In the data rows, 128 means zero.
Some points, one per row:
[136 118 131 155 142 140 135 140 134 152 119 111 134 131 138 128 101 137
 130 137 124 128 129 107 136 126 127 112 132 118 113 115]
[122  38 156 115 174 145 180  95 100 112 142 110  98 166 169 178 104 103
 172  83 120 167 112 107  75 138 133 175 132  90 107  99]
[136 104 194 141 163 127 186 168 107  98 145  97 138 135 126  92  76 138
 139 166 125 162 110 113 102 147 151 102 165  97 116 120]
[115 150 122 109 136 118 140 139 117 112 104 144 102 149 123 141 149 152
 140 136 134 121 125 130 157 136 160 144 108 117 131 119]
[154 127 151 125 169 111 158 149  95  87 115 103 140  94 112 129  72 145
 120 144 116 164 141 126  71 127 148 115 175 119 112 148]
[120  95 168 141 132 137 175 166 118 137 199 130 101  96 145 115  96 129
 123 145 122 171 119  81  99 167 144 165 134 131 154 118]
[148 184  97 129 130 120  80  96  97  79  67 134 131  93 104 140 111 153
  83 128 146 105 160 167  89 112 159 121 113 166 157 201]
[138 159 118 145 140 119 110 121 108 111  99 122 129 101 118 138 125 149
 110 132 136 129 123 148 105 136 151 132 131 136 138 166]
[ 76 124 149 111 160 164 118  95 131 142 153 153 136 125  79 133 154 146
 216 192 104 176 131 144 104 120 119 102 163 167 125 122]
[136 135 140 113 158 114 141 155 103 107  97 104 115 114 117 140 102 154
 105 154 112 141 122 153  86 141 153 127 145 114 115 172]
[104 145 148 137 104 203 117 116 203 147 244 191 167 145 161  90 237 147
  40  58  62  44 104 142 237  34 153  88  62 168 147  29]
[119 152  78 137 111 131 128 152 165 147 167 130 146 145 126 155 177  97
 101 156 146 126 147 164 213 124  94 136 166 194 154  89]
[ 90 109 141 129 121 137 152  86 194 156 154 103 150 122 174 102  94  89
 143 136 122 114 134  82 182 137 123 141 154 107 104 115]
[137  96 199 146 182 113 198 161  92  87  98 108 147 115 127 124  81 137
 146 170 119 163 122 113  77 136 145  89 160 112  98 129]
[ 89  73   5 100   0 243 181 127 164 153 195 161  55 170 230 255 255 131
 255  55  66   0  14 110 213 253  88  54  45 129 118   0]
[137 135 126 125 119 129  96 146 119 113 128 142 138 141 132 103 112 137
 119 141 134 125 143 162 115 128 134 147 132 143 129 158]
[  4 135 103 204  69 104  10 196 225 247 161 157 146  85 112  76 177 143
 255 161  59  14 102 101 131 129  87  46 105 146  83 198]
[101  65  84 191  96 126 109 149 143 209 252  72 125 146 104 116 126 115
 203 174 137 179  65  62 116  97 121 103 153 116  84  36]
[ 95 160 147  92 150  87 126 185 124 141 148 116  94 154 140 166 183 121
 154 165  80 126 157 138 120 182 116 137 126 100 148  97]
[136 115 168 148 156 104 148 143 134  99 128 102 145 133 121 125 110 143
 130 143 132 145 134 103  86 144 122 125 162 129 101 124]
[161 139 152 129 141 122 153 145 105 112 119 110 121 121 142 130 100 139
 120 161 127 142 126 120 101 137 121 118 135 125 102 129]
[103 139 117 122 149 143 123 149 144 125 113 144 117 117  98 138 113 142
 105 123 153 125 134 125 120 149 111 153 136 144 134 140]
[149 152 138 133 147 119 122 119 103 100  99 116 132 113 120 134  98 150
 104 162 124 140 149 145  82 146 150 120 142 125 127 168]
[134 181  89 146 118 126  95 115 128 149 107 132 123 130 116 145 181 130
  91 139 131 120 125 154 157 133 100 121 109 153 170 128]
[146 126 104 104 133 142 139 143 118 105  95 133 148 150 126 149 114 145
 121 135 141 150 131 129 111 137 146 133 152 119 126 141]
[128 196 108  79 139 145 109 145 153 159 205 142 141 113 193 164 137 135
 148 189 120 139 120 103 192 166 143 178 137  79 131  78]
[130 126 149 141 138 133 151 140 123 128 141 137 121 120 141 135 118 142
 119 136 134 121 140 128 113 139 134 147 130 137 141 131]
[113 169 161 138 112 133 100 128 163 122  76 133 132 166 132 123 169 112
 177 101 141 126 152 135 179 127 114 182  78 159 178 167]
[155 121 158 130 174 115 143 134 103  84 103  98 138 106 118 123  89 162
 120 168 134 153 128 128  77 139 144 118 155 115 111 143]
[149 162 117 137 134 135  97 115 122 117 105 126 134 114 114 136 129 145
 113 131 134 114 145 142 108 130 140 131 117 145 138 153]
[128 120  99  85  74 131  96 126 166 161 151 135 157 129 138  99 238 159
 142  49 116  79  99 117 219  94 104 125  92 142 195  77]
[104 161 114 115  89 194 114 116 129 162 164 108 146 117 124 148 160  79
 178 114 133  97 123  79 106  85 150 200  85 118  90  77]
[145 102 189 136 113 133 179 186 119 105 162  84 106 114 157 112  88 153
 116 140 150 151 120 118  90 162 130 105 137  99 112 114]
[143 147 165 120  88 125  92  64 168 111 234  90  73 230 182 174 165  74
 170 140  83 109 157 140 170  89  86 174  64 158 125 152]
[148 103 189 133 152 118 145 173 170 153  98 100 126 126 164 120 135 118
 181 110 136 204 109 113  93 110 115 167 175 139 167 112]
[141 104 183 131 159 131 154 146 111 118 127 101 125 130 127 115  84 146
 107 151 112 161 112 120  92 127 145 137 153 102  74 112]
[160 149 132 126 162 114 109 116 101  76  82 104 129 102 116 141  86 152
 102 158 138 136 157 155  72 130 158 112 143 130 129 185]
[ 67 102  76 211 118  88 122  66 207 173 117 130  46 217 143 100 188 129
 146  78 117 107  42 130 178  48 105 153  59 213 152 101]
[131 107 166 122 158 124 147 153 121 116 164 113 143 118 123 140 117 144
 130 151 125 139 101 132  98 124 133 119 136 101 109 140]
[145 167 108 122 130 129  84 103 127 113  87 157 133 124 117 136 147 138
 102 105 158 123 164 148 121 123 129 127 113 148 160 158]
[123 139 119 141 137 129 157 151 120  95 127 150 150 132 140 124 110 129
 132 148 137 145 136 138 120 114 134 132 115 129 100 137]
[127 113 159 146 142 125 159 134  88 116 150 138 138 150 131 120 115 126
 152 152 111 165 128  95  94 142 126 143 130 133 115 117]
[135 149 138 126 124 125  99 120 133 114 101 132 138 109 118 143 115 132
 124 142 134 120 135 146 113 141 131 133 134 145 149 160]
[126 153  92 126 102 130  82 117 172 171 118 165 131 149 129 135 152 120
 117 118 162 120 130 116 175 139 122 132 100 170 148 126]
[ 94 139 144 115 114 135 103  96 123 129 121 144 105 127 122 144 118 141
  73 120 142 119 124 167 133 125 147 159 107 138 166 157]
[159 143 140 148 138 118 123 135  94 120 118 114 147 101 126 125 105 136
 116 149 128 144 125 134  90 118 151 120 144 139 123 142]
[135 148 101 122  99 122 138  97 142 140 143 137 110 115 153 151 135 104
 130 128 135  86 151 120 170 152 137 141 110 130 144 124]
[133  94 194 142 163 120 196 154  86  86 123  97 131 103 121 119  77 135
 124 165 121 172 115 113  75 150 147 122 183  85  98 115]
[101 115  43  84 134 168  88 139 147 114  83 118  73 132  67 127 141  61
 106  66 132 121 104  81 128 141 118 159 118 138 132 107]
[105 133  97 109  92 158  78 100 128 190 126 111 162 171 122 135 144 150
 148 134 133 111 138 127 178 128 114 131  77 173 113 168]
[139 137 128 129 146 123 159 134 121 123 134 110 137 125 145 144 144 123
 121 138 141 142 131 129 123 134 130 136 133 114 103 122]
[191 142 139 153 160 114 184 139 143 116  89  73 155 137 119 130  82 143
 108 153 128  91 141 118 109 140 130 130 165 160 103 129]
[122 121 105 144  96 135 129 134 190 209 183 135 122 162 110 120 139  86
 180 119 151 100  66 119 155 146  77 125 129 164 114  96]
[122 161  71 111 119 159  90  82 155 133  95 159 116 157 105 142 182 138
  88  60 115 103 130 176 177 140 116 154 139 145 139 176]
[139 121 149 133 144 110 160 129  98  86  94 105 118  95 131 129  84 153
 108 155 129 135 117 136  71 144 150 131 160 122 124 142]
[165 122 161 132 190  90 133 126  74  69  75  91 127  86 106 125  68 169
  93 182 122 150 139 151  53 131 157 105 153 108 103 186]
[152 158 120 118 140 135 110 133 111 112  88 125 144 112 135 138 117 155
 112 136 138 130 154 153 113 128 149 135 119 132 122 161]
[142 160 110 118 128 134 102 103 120 104  95 144 130 113 109 145 127 144
 109 124 147 113 154 149 115 119 150 128 109 161 155 154]
[141 172 114 126 137 124  96 116 128 113  98 135 127 119 117 141 126 126
 108 132 139 122 150 156 101 119 137 135 131 145 160 152]
[146 146 134 142 159 120 117 122 113 100 104 120 138  98 123 139  96 148
 109 143 140 135 146 152  94 138 143 134 136 124 124 159]
[142 171  76 122 122 136 108 101 141 135 106 141 126 121 121 139 157 133
 110 120 133 114 152 147 145 130 120 129 109 151 150 156]
[139 142 138 130 137 123 122 125 109 123 111 137 129 128 128 135 103 152
 116 141 141 134 139 136  93 130 156 131 141 133 108 138]
[158 163 127 129 148 112  97 103  94  77  72 113 128  92 112 139  97 160
  87 161 138 129 158 158  80 134 158 118 131 129 141 197]
[151 116 176 123 166 104 153 134  85  75  91 104 137 109 120 134  77 165
 107 170 132 146 124 123  58 134 155 119 178 112 120 152]
[134 143 139 139 162 115 117 149 121 132 102 127 145 108 121 134 127 128
 113 120 126 132 142 147 112 138 136 129 132 153 112 140]
[158 134 137 111 107 142 112 120 150 150 192 119 138 125 126 126 112 108
 118 126 143 129 120 118 182 121 112 117 111 132 163 116]
[ 50 197  95  48  95 100 151 202   0 168 255 154 255 153 111 130  77 231
 139  77 153 174  82  88 242   0 140  94   3 167 145   4]
[147 145  67 109 107 124 153 112 203  67 159 119 159 178 182 100 194 201
 223 126 135  99  72  78 140 117 100 200 102 103  78 121]
[132 157 106 132 126 131 114 106 150 150 111 137 132 137 105 140 129 121
 125 118 148 134 161 133 141 136 130 135 108 149 146 128]
[148 136 154 144 145 112 143 128 108 102 122 120 135 122 148 140 105 137
 120 144 131 128 132 142  89 149 130 150 138 111 104 162]
[164 131 167 141 179 111 138 130  79  71  81 101 138  90 112 128  70 154
  95 178 120 154 146 137  61 140 161 106 160 116 102 158]
[125 112 177 136 145 170 195 163 112  98 168 130 132 115 130 120 131 100
 159 172 102 192 127 111  81 152 144  95 176 118  88 122]
[136 131 109 120 129 131  97 112 158 175  98 134 144 158 131 150 141 107
 112 156 111 160 134 112 141 131 103 137 122 143 101 112]
[175 146 152  78 108 128  14  54 169 156 125 208 119  96  43 119 242  91
  73  52 130  96 118  77 255 192 130 151  85 123 167 129]
[ 31  85  52 151   0  88 138 152 113 255 213 157   9 211 114 124  71  36
 166  62 131   0  22 189 234  43  84 160  31  41 163  36]
[152 132 155 145 155 122 125 129  97  97  92 113 143 104 119 126  98 154
 114 153 139 142 150 151  79 134 152 118 144 127 121 166]
[145 135 138 135 150 121 124 126  96  87  97 118 134 110 125 142  91 156
 116 160 135 136 133 135  86 134 144 126 140 125 127 155]
[119  85 157 157 121 119 155 161 134 155 156  79 175  96 126 100 122 138
 125 125 116 150 139 118  96 116 139 120 121 124 121 113]
[154 128 160 141 157 118 138 135 100  81  94 104 136 106 117 131  84 147
 117 163 130 145 129 139  81 127 149 113 154 117 108 175]
[109  87  93 117 133 125  93 105 156 151 164 160 144 125 100 125 144 122
  83 115 151 131 199 120 181 138 146 123 134 172 125 132]
[141 144 141 138 147 147 114 123 139 118 130 133 139 127 121 149 113 114
 153 140 107 121 144 121 130 132 148 137 145 154 148 135]
[157 145 152 128 166 109 126 132  90  76  79 112 135  91 114 127  85 161
  97 170 124 145 157 152  69 139 150 109 143 128 109 181]
Then 24 other points, each followed by its number:
[125 166 106 113 110 137 103 104 139 133  74 136 111 120 111 148 151 126
 111 122 128 126 134 138 126 125 146 126 134 156 158 139] 0
[157 130 155 138 161 110 129 136  98  93 101 111 134 114 131 121  92 158
 111 158 124 144 140 147  79 134 155 110 144 120 119 148] 1
[ 89 151 106 111 136 122 129  98 148 164 209 129 122 142 119 109 145 109
 162  81 166 199 107 116 146  86  88 140 102 131 164  82] 2
[ 45  33  22 255 188 202 185 176 149 190 196 107 186 245 204  76 104 100
 168  35 135  55 168  29 195 113 216  70   0 186  84 169] 3
[149 147 131 134 153 121 117 127 109  89 103 119 120 113 130 132 110 165
 107 147 118 129 133 159 102 141 146 117 136 136 130 171] 4
[134 107 175  89 178 121 169 160  84 116 137 113 145 122 160 148 103 113
 145 152 131 143 116 140 115 129 147 131 148 139 115  96] 5
[136 138  99 130 156 114 118 129 110 116 113 138 130 133 120 130 100 136
 116 140 152 118 144 155 101 126 141 134 119 134 118 132] 6
[150  99 134 140  84 134 142 158 134 215 154 133 156 152 205 198 179 140
 128 134  95  47 107 114 233  91  57 172 144 128 116  36] 7
[112 137 119 173 120 168 153 152  90 129 121 104 129 130 143 124 112 124
  82 117  96 150 148 165  79 150 134 126 144  93 142 120] 8
[152 164 127 133 132 124 101 109  96  97  89 138 129 110 109 134 114 144
 102 133 140 115 145 162 100 122 149 120 127 149 158 184] 9
[127 134 154 136 129 118 117 126 142 117 107 130 126 111 119 136 141 151
 104 127 117 129 134 114 117 126 133 143 147 103  83 111] 10
[127 166 126 136 149 132 110 117  98 112 103 122 133 119 131 146 120 146
  93 147 139 120 137 158  92 130 135 130 121 148 142 154] 11
[130 105 156 125 139 138 151 184  97  99 159  95 129 136 133 127 112 109
 137 137 154 124  90 138 142 101 114 124 159 127 125  74] 12
[150 177 115 128 134 118  91  95 101  74  68 124 130  88 106 138 108 149
  80 130 144 109 158 160  85 119 158 115 132 155 160 197] 13
[124 123 111 157 127 129 112 149 129 124 114 131 136 136 148 141 143 153
 110 113 100 117 166 132 111 146 137 155 135 142 137 119] 14
[134 122 106 134 137 124 132 131 133 123 146 138 108 143 132 147 121 144
 115 127 139 142 156 115 126 143 113 138 148 130 132 109] 15
[148 187 110 124 144 114  88  97 107  89  76 128 127  98 106 148 109 156
  94 138 134 113 172 156  86 120 150 118 125 153 144 186] 16
[146 134 119 108 113 133 112 120 126 144 102 135 124 143 132 149 165 135
 104  87 151 146 102 102 146 117 105 145 128 147 127  80] 17
[130 106 147 121 130 127 126 124 129 161 141 129 131 125 128 118 145 122
 140 150 135 130 137 127 140 138 133 155 125 124 111 102] 18
[151 149 130 139 147 123 116 120 108  93  90 123 131 109 113 136 107 151
 101 152 129 125 150 145  84 137 154 119 139 133 135 173] 19
[117 126 167 168 154 112 195 148 115 155 153  93 152 109 136 112 103 113
 150 124 106 199 108 133 126 122 112 134 140 136 111  86] 20
[142 117 148 123 144 133 142 153 150 110 150 133 160 128 142 120  94 148
 135 132 135 160 133 130 110 119 150 129 143 132 129 130] 21
[149 172 111 131 146 121 103 111 112  99  86 130 134 107 112 138 121 146
  97 134 135 127 161 153 102 120 145 121 122 141 134 172] 22
[158 179 104 121 137 111  82 100 100  84  73 121 121  96 105 141 100 155
  90 144 131 117 165 176  86 125 147 111 119 151 142 214] 23
Which of these numbered points is nearest to each point below, looking only along the 4 directions in which the first points spread most? Its number follows each.
[146 125 159 143 182 117 136 141  88  88 101 101 141 104 127 129  84 149
 120 170 131 158 133 134  79 133 150 122 158 119 111 159] > 1
[153 186  98 122 143 118  91 101 113  97  82 125 121 106 110 147 120 153
  96 139 129 110 170 163 101 138 139 110 109 139 137 192] > 16
[161 129 126 146 144 148 149 169 110 208 173  96 102 131 111  95 116  91
 117 155 167 174 122 182 124 133 131 159 167 114 111 110] > 21
[126 112 182 129 172 120 198 149 106  93 132 101 122 121 135 123  74 133
 150 159 115 165 129 123  74 109 120 131 161  75  85 112] > 5
[120  99  67 110 117 165 110 110 153 152 123 129 123 119 147 131 210 159
 123 100 130 103 156 104 194 128 108 139  64 118 131 142] > 17
[158 114 177 132 187 100 158 130  77  67  81  91 133  90 125 117  67 161
  98 188 123 151 136 136  59 142 159 106 154  98 102 155] > 1
[153 159 138 139 151 124 109 113  96  90  91 122 137  97 110 137 101 152
 103 153 136 130 157 148  94 136 158 125 136 140 130 175] > 19
[165 137 145 129 148 111 114 131 116 109 103 133 142 121 129 138 125 147
 116 146 145 146 147 146 100 132 141 141 149 135 129 133] > 4
[128  77 139  98 149 129 148 154 127 162 137 142  93 149 134 123  98 125
 162 140  96 127  78  84 147  96 140 134 149  90 134  91] > 12
[155 137 139 135 149 117 122 137 115 103  98 119 144 105 141 137 111 140
 104 140 139 132 139 147  98 139 140 126 129 121 130 154] > 4
[ 35  96 127 120 130 154 160 156 132 163  65 142 144 171 178 155 161 100
 172  98 167 177 153 130 159  77 106  92 173  96  68 125] > 18
[112 113 179 124 169 101 193 173 106  99 156 147 121 129 124 121  85 137
 134 135 124 177 125  80 109 164 108 139 142 104 100  79] > 5
[107 100 174 103 122  93 182 184 125 108 160  60 158 113  97  93 136 122
 147 125 109 185 116 140 122 139 137 123 183  87 103  92] > 20
[129 132 124 142 139 138 122 123  99 121 105 137 137 112 130 129 117 131
 128 125 137 130 125 127 100 131 123 134 141 137 129 131] > 10
[135 109 174 144 172 127 184 147  92  87 115  89 143 115 129 112  77 144
 132 167 123 145 114 101  74 137 150 130 152  93 120 108] > 5
[163 184 103 122 154 108  81  98  87  72  66 120 126  88 101 138  92 157
  81 149 131 119 169 165  72 124 143 105 123 146 136 221] > 23
[148 193  92 119 125 114  82  95 113  94  75 133 122  99 112 145 124 152
  94 130 142 113 161 168 105 124 143 128 110 153 157 195] > 16
[145 129 141 129 148  99 136 147 120 102 112 122 135 118 144 134 110 139
 142 139 131 144 126 135  94 140 128 137 144 121 126 139] > 8
[123  76 142  92 110 122 125 145 136 154 228 132 140 160 164 148 159 127
 142 125 104 129 117 109 141 145 112 133 156  83  68  62] > 12
[145 168 118 133 137 120  98 107 106  92  87 133 135 100 109 144 108 154
 101 137 144 121 162 151  87 125 147 127 124 141 146 177] > 9
[ 95 103 162 110 161 152 134  87 100 255 207 134 146 198 137  88 179 144
 236 134 149 119 157 153 133 116  84  42  95  83 113  83] > 3
[149  61 106  49 156 145 136 152 190 137 255  20 223 107 104  88 132  35
 150  89 158 130  22 192 205  82 112 127 130  82 112  97] > 2
[160  88 221 143 166 120 185 171  93  84 117 116 152  92 127 123  78 142
 109 151 111 186 128  92  99 140 118 113 170  99  89 116] > 5
[122 110 165 123 174 140 162 135  94  87 141 110 125 109 138 138  99 137
 118 147 130 166 136 104 102 145 141 126 140 117 117 129] > 5
[136 150 157 156 120 116 188 126  63 110 212 125 164 162 113  88 133 140
 158 197 128 152 126  99 150  98 188 186 119 128 154  71] > 12
[133 106 214 145 100  77 200 208 100  98 160 139 138  89 118  78 135 128
 158 159 109 140 161 142  58 102 110 141 198  54 111  95] > 20
[144 169 102 125 131 126  91 111 115 104  90 135 125 110 117 134 117 152
  95 134 138 123 154 161 108 120 144 124 122 143 149 176] > 9
[139  88 156 133 105 142 129 122  38 109 254   0 147 205  36  22 106  24
 105  42 103 111 172 103 209 156  37 163 158 110  27 214] > 18
[149 126 173 128 165 102 145 135  88  80  96  98 127 100 126 130  77 156
 110 182 113 150 147 128  77 133 144 112 161 109 101 144] > 1
[140 138 125 132 128 123 112 125 134 120 126 108 143 141 134 152 138 133
 124 146 136 140 132 137 123 131 134 135 111 116 145 118] > 15
[161 146 141 112  89 101 117 140 172 148 168 156 128 176 106  99 170  63
 163 122 143 151 104 111 118 125 122 137 142 107 114 136] > 18
[120 160 118 137 129 132 124 107 137  96 102 130 132 125 128 125 120 130
 122 117 133 136 162 154 109 126 130 139 133 145 151 174] > 11
[123 137 143  71  64 129  92 117 147 180 130 173 150 171 153 123 178 144
 118 113 154 117 123 143 181 158 151 147 134 137  83 116] > 17
[136 137 144 120 148 130 128 123 117 110 120 108 142 116 146 135 122 127
 126 129 140 133 146 116 112 146 125 140 145 111 114 124] > 8
[147 126 173 133 116 144 165 150 110 154 141 126 134 123 148 123 112 121
 129 130 125 161 101 123 113 121 105 128 143 139 116 133] > 21
[ 44   6 214  89 103 123 234 189  74 167 242 116 106  72 115  47  98 114
 130 126 129 111  84  91  79 160 127 129 160 102  92  55] > 20
[147 169 117 143 135 120 107 108 117 109  96 131 133 115 109 135 129 141
 107 130 127 114 147 153 128 128 152 119 122 145 132 173] > 22
[113 155 143 107 130 123 105 117 160 103 129 148 130 129 154 138 126  93
 150 143 128  81 136  79 143 122 142 129 123 177 145 144] > 14
Here are 24 other points, each followed by its number:
[103 147 137 164 143 170 171 173 113 190 184  78 130 194 140 151 110  96
 152 138 102 125  84 139 125  94 146 129 128 105 104  93] 0
[115  85  93 119  61 117  68 154 184 187 160 165  87 113 126 144 210  87
  88 147 103  85  21 145 226 114 186 120  82 175 165 134] 1
[149 142 119 135 126 119 119 112 106 109  91 120 126 132 134 128 123 142
 104 140 135 131 134 128 100 123 141 133 124 132 125 149] 2
[143  98 199 125 162  90 165 176 113 134 113 108 147 116 120 109  68 136
 187 173 134 206  81 125 124 126 125  99 186  84 107  78] 3
[133  32 107 160 153 207 172 160 194 146 167 162 145 200 199  85 148  88
 163 149 190 170 160  99 203 132 233 168 148 149 109  69] 4
[146 135 142 131 174 122 137 142  98 107 119 118 130 116 130 144 107 164
 121 143 136 137 134 143 108 132 117 123 128 114 117 127] 5
[131 126 167 150 154 110 167 119 128 109 142 126 140 144 141 122  99 132
 134 142 125 136 133 103  92 142 141 118 135 128 132  88] 6
[122  68 161 131 122 155 189 144 127 148 231 148 143 136 137 145 104  76
 130 132 105 123 122 100 124 166 165 132 140 113 188  56] 7
[130 111 152 100 149 131 109 159 141  99 133 121 186 125 163 109 197 125
 120 123 119  78 108 143 131 141 130 181 139  98 113 121] 8
[163 163 115 134 156 116  96 105  88  78  72 122 137  92 103 141  90 160
  89 156 138 121 158 161  74 131 163 114 124 148 138 188] 9
[106  74 139 192  75 192 202 166 206 195 123 108 167 102 140 133 168  89
 182  69  87 166 166 128  94 156 174 155 155 129 143 114] 10
[130 147  55 157  93 147 109 171 149 124 145 143  83 170 140 147 158 140
 123 127 160 122 124 121 131 152 101 130  43 110  97  98] 11
[140 134 110 123 122 137 121 130 150 188 133 169 216 103 152  90 170  99
  98 120 111  99 137  90 171 121 157 142  73 152 185 127] 12
[  0   0 217  27 144 114 107 203 168 103 192 147 149 226   0 217 110  32
  77 146  74   0  54 124 244 158   0  86   2 157  42 136] 13
[108 120 136 133  88  90 121  95 123 100 166 152 132 136 174 121 138 121
 143 106 143 125 161  94 111 118 100  98 143  87 107 103] 14
[168 105 115 107 111 167 167 172 135 115 142  96  83 180 151 109 153  90
 125 131 161 164 158  80 145 151 118 141 132  80 126  90] 15
[151 163 112 132 131 117  99 108 113 101  85 136 131 108 115 138 126 143
 112 134 141 121 151 158 119 132 145 128 125 152 149 165] 16
[128 143 107 142 131 112 112 128 123 126 129 137 109 129 121 165 113 146
 129 139 144 126 141 160 136 157 114 124 116 121 121 142] 17
[138 110 138 129 147 132 141 139 174 142 131 120 122 160 117 169 124 115
 123 126 113 146 121 137 135 140 120 136 144 127  96 122] 18
[147 137 137 143 153 128 113 123 103 106  89 132 139 107 123 125  95 140
 118 144 140 139 146 134  87 137 158 131 133 136 130 170] 19
[150 124 131 133 135 127 119 136 120 115 114 157 136 109 125 128  95 132
 126 127 146 139 141 127 109 127 151 129 127 144 139 140] 20
[147 150 125 130 142 124 111 134 136 114 103 114 118 122 141 142  97 147
 100 141 122 138 134 155 120 138 152 120 134 116 178 154] 21
[190 154 196  67 147 140 178 185  96  97 148  98 115 136 125  96  82 125
 151  89 134 170  87 104  43 150  92 122 201 114  47 102] 22
[152 183 103 126 131 122  82  96 108  98  80 134 129 102 106 136 119 145
  93 134 138 115 167 152 100 126 146 125 120 145 159 179] 23
The same question for these:
[136  73 138 159 120 125 166 167 120 106 134  95 122 122 127 117 107 131
 104 157  78 146  93 118  92 142 134 122 180 112 146  90] > 6
[ 88 142 127 116 145 157 106 135 172 142 169 191 123 126 120 136 144 114
 106  90 101  76 109 172 177  70 120 118 125 129 154 113] > 12
[140 170 107 125 125 130  99  97 125 104  99 143 136 124 116 144 136 145
 107 127 145 120 155 154 119 133 137 118 113 154 143 163] > 16
[ 34  89 111 138 121 144  81 126 130 189 152  92  79  88 204 152 122  94
 153 117 129 154  62   0 128 120 151 118 148 174  71 160] > 10
[111 151 110 129 128 121 107 119 143 174 143 121 131 114 163 147 139 128
 120 145 139 118 150 145 131 158 147 129 152 142 129 141] > 17
[ 97 116 101 157 146 126 157 175 120  91 105 131 130 117 147 168 201 150
 194 113  89 175 171 147 142 129 103 175  66 128 181 101] > 8
[ 98  72 186 105  85 106 179 183  95 139 255 104 119 130 225 120 121 114
 166 171 133 155 106  91 118 115 126 129 188  81 116  38] > 7
[138 116 101 146 118 135 152 118 134 130 126 126 146 119 133 117 139 133
 135 138 144 103 158 131 123 138 108 153 115 143 115 109] > 8
[127 106 122 116  40 134 131  66 172 125 196 134 139 153 156 147 211 168
  86 136 123 107  66 139 157 164  94 106 101 116 128 138] > 11
[149  91 196 132 169 111 193 155  87  79 112  97 133 112 121 123  70 145
 118 175 117 166 123 113  64 135 144 114 155  79  91 116] > 22
[163 119  40  97  99 125 142 140 131 181 179 115 119 158 151 147 133 103
 140 110 160 102 146 114 181 172 161 127 117  87 167 123] > 11
[ 93 156 154 151  69 168 159 126 177 164 211 175 134 117 166  69 148 129
 175 111 136 153  68  90 188  99  88  98 103 182 122  85] > 13
[164 138 128 122 136 121 106 143 128 131 128 123 128 113 109 156  95 132
 134 138 134 153 133 117 114 124 131 131 147 133 137 126] > 20
[  1 147  87 190 136  71 116 201 231  92  57 255 185 114 189 185 255   0
 135  23 129  84 127 222 228 102  76 160   9 109 166  39] > 1
[131 142 113 123 115 144 106 169 101 126 105 152 141 141 112 121 117 122
 197 171 127 137 131 124 166  95 157 127 142 130 119  80] > 14
[142 127 135 138 132 142 125 136 137 123 115 113 161 127 129 122 117 130
 130 144 152 139 132 149 102 133 145 136 126 143 125 159] > 20
[164 147 128 123 113 112 135 121 105 109 135 123 114 103 112 135 122 137
 134 142 157 130 126 137 117 116 145 141 129 125 158 150] > 20
[149 164 105 121 132 121  91 112 109  90  84 141 136 107 114 139 118 150
  97 125 143 115 154 167  93 120 154 125 122 157 155 182] > 23
[118 123 139 120 144 143 164 157  94  99 167 107 151 164 116 127  97 130
 140 150 123 139 118  93  71 139 131 128 139 114 118 130] > 6
[ 91 134   0 223  56  94   0 148 203 200 227 177 178 108  38 127 255  86
  52 105 104   9  73 115 240 191 107  67  26  89 133 137] > 1
[149 113 178 140 175 113 169 156  82  77 108 101 135 109 132 118  75 147
 119 184 116 149 131 117  62 146 142 108 154  99 101 123] > 22
[128 152 145 134 127 127 124 137 104 109 107 124 133 143 118 138 104 152
 118 164 121 131 146 146 105 138 142 139 135 131 123 151] > 20
[135 154  69 137 108 122 109 157 161 104 131 185  86 189 192  99 215 100
 145 131 101 133 122 160 183  99  67 173 149 122 164  99] > 11
[156 145 125 133 133 138 114 142 122 129 121 125 138 122 125 132 125 156
 112 131 124 132 147 136 124 136 115 121 125 123 120 117] > 20
[152 133  93 131 116 113 137 122 145 127 120 152  99 120 128 119 144 145
 141 133 118 129 112  82 146 151 101 113 110 103 147 138] > 8
[130 118 177 126 156 136 150 152 131 124 149 118 153 141 136 111 112 134
 130 123 137 126 119 108 113 139 119 128 143 113 110  97] > 6
[119 128 101 106  88 131 119 107 145 131 145 138  93 140 150 181 162  76
 125  94 157 122 121 119 164 144 132 119 102 141 135 104] > 11
[127 125 110 137 119 146 154 163 140 116 127 124 117 142 140 111 120 120
 147 144 152 137 109 140 134 156 111 140 145 117 118 121] > 18
[146 167 104 124 139 115  93 108 123 112  98 128 127 117 128 138 137 144
 103 144 134 119 172 144 124 134 135 126 113 145 143 158] > 16
[119 109 107 111 104 131 126 133 141 123 136 148 135 145 128 134 139 128
 119 130 126 130 143 125 151 110 141 173 156 139 125 126] > 8
[116 167  84 128  31 127  89 160 189 188 180 143  96 152  91 157 197 109
 101  77  93  91 113  96 205 137 105  90 111 169 165  83] > 1
[124 106  91 155  95 156 116 125 136 119 137 142 116 145 114 122 126 125
  97 120 140 148 118 127  97 121 139 146 130 154 153 142] > 17
[120 104 165 151 158 131 190 152 103 123 147  96 104 117 144 106 101 119
 170 132 103 136 107  84 121 127 133 135 150  96 121 103] > 6
[158 108 135 125 125 137 149 141 121 143 156 137 125 126 131 113 108 128
 132 132 122 128 105 134 120 143 119 128 139 111 112  91] > 14
[136  97 152 168  43 210  92 178 114 132 111 169  93 115 176 118 113 117
 138  76 112 121  76 113 196 111  90 153 158 108 166 136] > 11
[ 34 145   0  89  41 116 252 101 109 236 206  27 131 165  75   0 128 124
 164 129  51 171 115 143 115 112 183 151 171  72 190 163] > 0
[143 204  82 117 124 123  77  91 121 104  75 144 120 107 105 137 140 140
  88 123 142 102 165 155 117 125 137 128 100 162 164 177] > 23
[147  96 127 123 134 110 172 174 118 114 136 130 128 161 139 134 120 149
 112 162 130 138 127 144 109 152  84 111 113 112 109 117] > 6
